Rotation paths and how fast each direction turns (degrees each step):
Each turn is a multiple of 5 degrees from 10 to 175, or 0.
Each row of a path follows its step; steps can be skipped.
Rotation 1:
step 0: [-27 -10  -8   4  19  -9  -3  -8  -1   0  -2  -8  10   0  -8 -26  37  -7
   6   9   4 -20 -15   1  32   4 -22  -6   5 -34 -13   1   1   2  22 -14
   5  -1  23 -12  21  22   1  19 -28  -8  12]
step 7: [ -1 -15 -22 -11  13 -11 -14  22 -19 -28 -23  23 -32 -10 -12  -3   4   5
  16  18 -11   1  23  22  -3 -10  15 -11  -8   7  -8 -36  -1 -13  10 -11
   5  -8  -3  16   0 -30   9  -8  -7  13   9]
step 12: [-41 -14 -14  28   3   2  12   9   9  16  10 -13  10   9 -19  20  -6  27
  10 -12   0   7  -6  -5  12 -17  -1  -1 -18 -34   2 -24   6 -12   0   0
   7 -29  -2  10 -14   7  24   2 -27  -1   7]
step 14: [ 22  -2  44 -10 -11  23  13   2  -7  -8 -12   3   0   6 -15 -17  25   3
  14   9 -17 -15  13  -5  17   7  -4 -15  -9  20   8  15  46   1 -21   3
   1   1   7   0  -7  13   8  -8  22 -22   4]
step 20: [  5   8  26 -12 -32   4  -8 -15   1  24  -1 -34 -13  19  11  36   0   6
   4   1  -4  22  11 -16   8  20 -12  20 -10 -25   0 -15   3  16   3   0
   8 -26   5  -6  20  -6  -3  -1   8  -2 -18]
step 21: [ 15 -13  -9  11  -9  -6  -9   3  32   0  22  -4 -15  -8 -26 -20  -1 -15
 -42  19 -14 -10  -6  -1 -15  -9  -6  12   7 -28  14  19  -7 -13  14 -14
  -1  11  20  14  10 -20  23  10   7 -21 -11]
step 32: [ 10 -10   1 -16  -3  13 -19  14  17 -23  10 -21 -26 -10 -30  -8  14 -18
   4 -24  12  12   9 -15 -31   8  -8  13 -10 -15  -8  -1  13   3 -23   9
  23 -11  24   4  19 -20  -4   9  18  -3   1]
Directions:
[ -3  -4  -1  -2  -2   7   1  -5  -1   5 -10  14  -1   8   5   4   0  -1
  -3   3  -7   2  -1   2  -8  -2   1   3  -4   5   0  -3   8   7  -2  -3
   2  -2   5   4  -2   4   3  -6  -8   3   2] : 65
[  1  -4   3   0  -5  -6   3  -5  -3   0  -6  -3   9   2   4   4   1   0
   1   3  -1  -1   0   2   2  -7  -4  -1  -6  -3  -5  -2   7   2   3  -3
   8   2   0   0 -10   1  -4  16  10   0  -2] : 130
[  4 -10  -2  -8   1  -7   5   3  -9  -1   4   5   0  -5   3   0   3   6
  -2   7  -4   7  -1   1  -6   2   2   5   1  -9  -2  -1  -4   4   1   4
 -13  -2  -4   3  -4   3   0   0   2   1  -5] : 20
[  2  -1   5  -2   1  -3  -2   3   1   4 -12   2   1 -11  -2  -4  -1   6
  -5   2   0  -9   3   9  -5   3   1  -1   4   3   9   0   1  -1  -9   3
   4   4   2   6   4  -1   5   3   5  -5  -7] : 95
[  4   0   0   5   0  -4  -3  -6   8  -4  -1   4   7   2   1   3   4   2
   3   7  -5  -2  -4  -9   2  -4   5  -6   2  -4   6  -2  -8   1  -4   1
  -6   5  11 -11  -2   1   6   3  -4  -2  -1] : 85
[-2 -3 -7 -2 -3  8  0 -2 -2  5 -2  4  9  4 -4 -7 -3  2 -6  3  1  8 -2  3
 10 -6 -3  0  1  4 -1  5 -1 -7  6  4 -8  4  2  4 12  0  2  6  1 -3 -1] : 175
[ -1   4   5  -6   0   2   2  -1  -5   9  -4   4   0   5  -2  -3   3  -2
   2  -7   3 -14  -6   2   3  -1  -3  -2   0  -5  -5  -3   0   0   2  -1
 -10   0  -2 -12   0   5   0  -8   6  -4  -5] : 130
Rotation 2:
step 3: [-19 -45 -24   7 -22   6  -1  30 -22 -11   4 -18 -15  18  -4 -30  31  12
  22  23  26 -17 -20  -1  -7  11   5   3  11  25  -2  -6   6   0   7  -5
   1 -16   4  24  15   8  -4 -18  11   3 -10]
step 9: [-12  12  -9 -21  -5 -20  -6  -6 -18 -24  -1  11   0  45  13 -27   9  -4
  -4  -7 -15 -19 -29   9  17   0  -5  -3  26  13 -17 -23  36 -24   1   1
   1  14  -2   4  20 -10  15   9 -30  -4 -20]
step 11: [ -4 -29  -7  15 -34  18 -21   6   9 -27  -7  21  -2 -15 -13 -16  -7 -24
  -8  15 -16  15   6 -19  -5   0  23  20 -11  10  25  -3  -2  -3   6  -6
  15 -20  42  -6   2   9 -10  31   2 -13  -9]
step 14: [ -3  22   2  -8 -45  -4   6 -26   0   8  30  28  12   0  -1   6  18  11
  11 -17 -18  11 -15 -28   8   6  -1  34 -15 -11   9  25  13  13 -25 -16
  -1  15 -10  14  16  19  -9 -11  -2  17   8]
step 16: [-13 -18   6   1 -13  33  22  -6  -8   0  14  -5  12   0   7   6   1  31
  -1  11 -19 -16 -10 -10  -3  13  22  11  21   2   9 -31  -9 -23  24  14
 -18  -4   4 -32  -6 -39  28 -22  12  -1  -6]
step 22: [ -6  10  -9   0   5 -28  10  -9  10 -28   9  18 -21  -6 -13  21  -9  19
  33 -29 -22  -8  -7 -29  -5  16  18  -5   3  32   5 -17  -9   0  -4  40
  -6  14 -16   8  18 -26   1  -7 -17  -2  15]
step 26: [-19 -19 -15 -20 -23 -10  -8  15   3   8   9  24 -21  -9   2 -17   7  -3
   5  -1 -41 -14   0  27   0  18 -25  20 -20   6   0  39  -3 -28   8  -6
 -13 -11   3  -6  -6  20  18  11 -15   0 -24]
Directions:
[-2  8 -1 -1 11  6  1  2  2 -4 -6  6 -3 -7 -2  3 -7 -5  0  3 -2  4  3 -5
  1 -4  6  3  1  7  4  1 -3  0  4  8  3  1  4  0 -3 -8  0  0 13 -6  0] : 65
[  9  -6  -3   2  -8   6   3  -7  -7  -5   3   1  -5  -8   1   5  -4  -7
   1 -10  -8   3   0  -2   6  -1   0   3   5  -2  -4  -4   4  -2   6  -6
  -1   1  -5  -4   2   2   1  -5   1  -5   6] : 10
[10 -3 -7  0  8 -4  7  2  4  4 -7  0  5  7  2  2 -4 -4  5 -7  0 -1 -5  1
  1  2 12  1 -2  4  2  3 -1  7 -7 -4 -5  3 -6  0  4  2  7  5  1  0  3] : 145
[  2  -6  -2  -2  -5  -5  -4   7  -3   0   0   1  -5   5  10 -10  -6  -5
  -2  -3   2   8  -1   8   0  -1  -3   1   0  -4   3  -1  -7  -4   4  -1
 -10   0   6   4   3  -6  -1   2   6  -6  -6] : 45
[ 3 -5  5  1  2  4  5 -4 -2 -2  2  7  0 -3  1  1  2 11  8  7 -2 -4 -8  8
 10  0 -1  8  1 -3  6 -2 -3  6 -2  3 -5  0 -1 12 -1 -5 -4 -3  0  0  0] : 170
[ 13  -2   1   2   0  -3  -4   3   5   2  -1  -9   5  -4  -3  -1  -1   0
  -6   5   1   1   2 -11   7   9  -4   8   4   6   2  -2  -3   0  -3  -5
   3   2   1   1   5  -2  -6  -4   1   2 -10] : 85
[ 2 -2  0 11 -5  5 -4  8  2  5 -6 -3  4 -8  2  0  4  5 15 -3 -2 -3  1  5
 -3  2 -3 -5  2  2 -4  4  0 -7 -3  3  4 -3  5 -2  5 -5  7  0  2 -5  0] : 80
[ 4 -2  4 -7  6  4  9  0  2 -5  2 -8  2  6  0 -2  5 -9  3  3  6  1  0  4
  0 -3  2 -1  9  3 -7  4  5 -8  3  7  0 -1  4  7  9  1 -4 -7 -4 -1  3] : 120
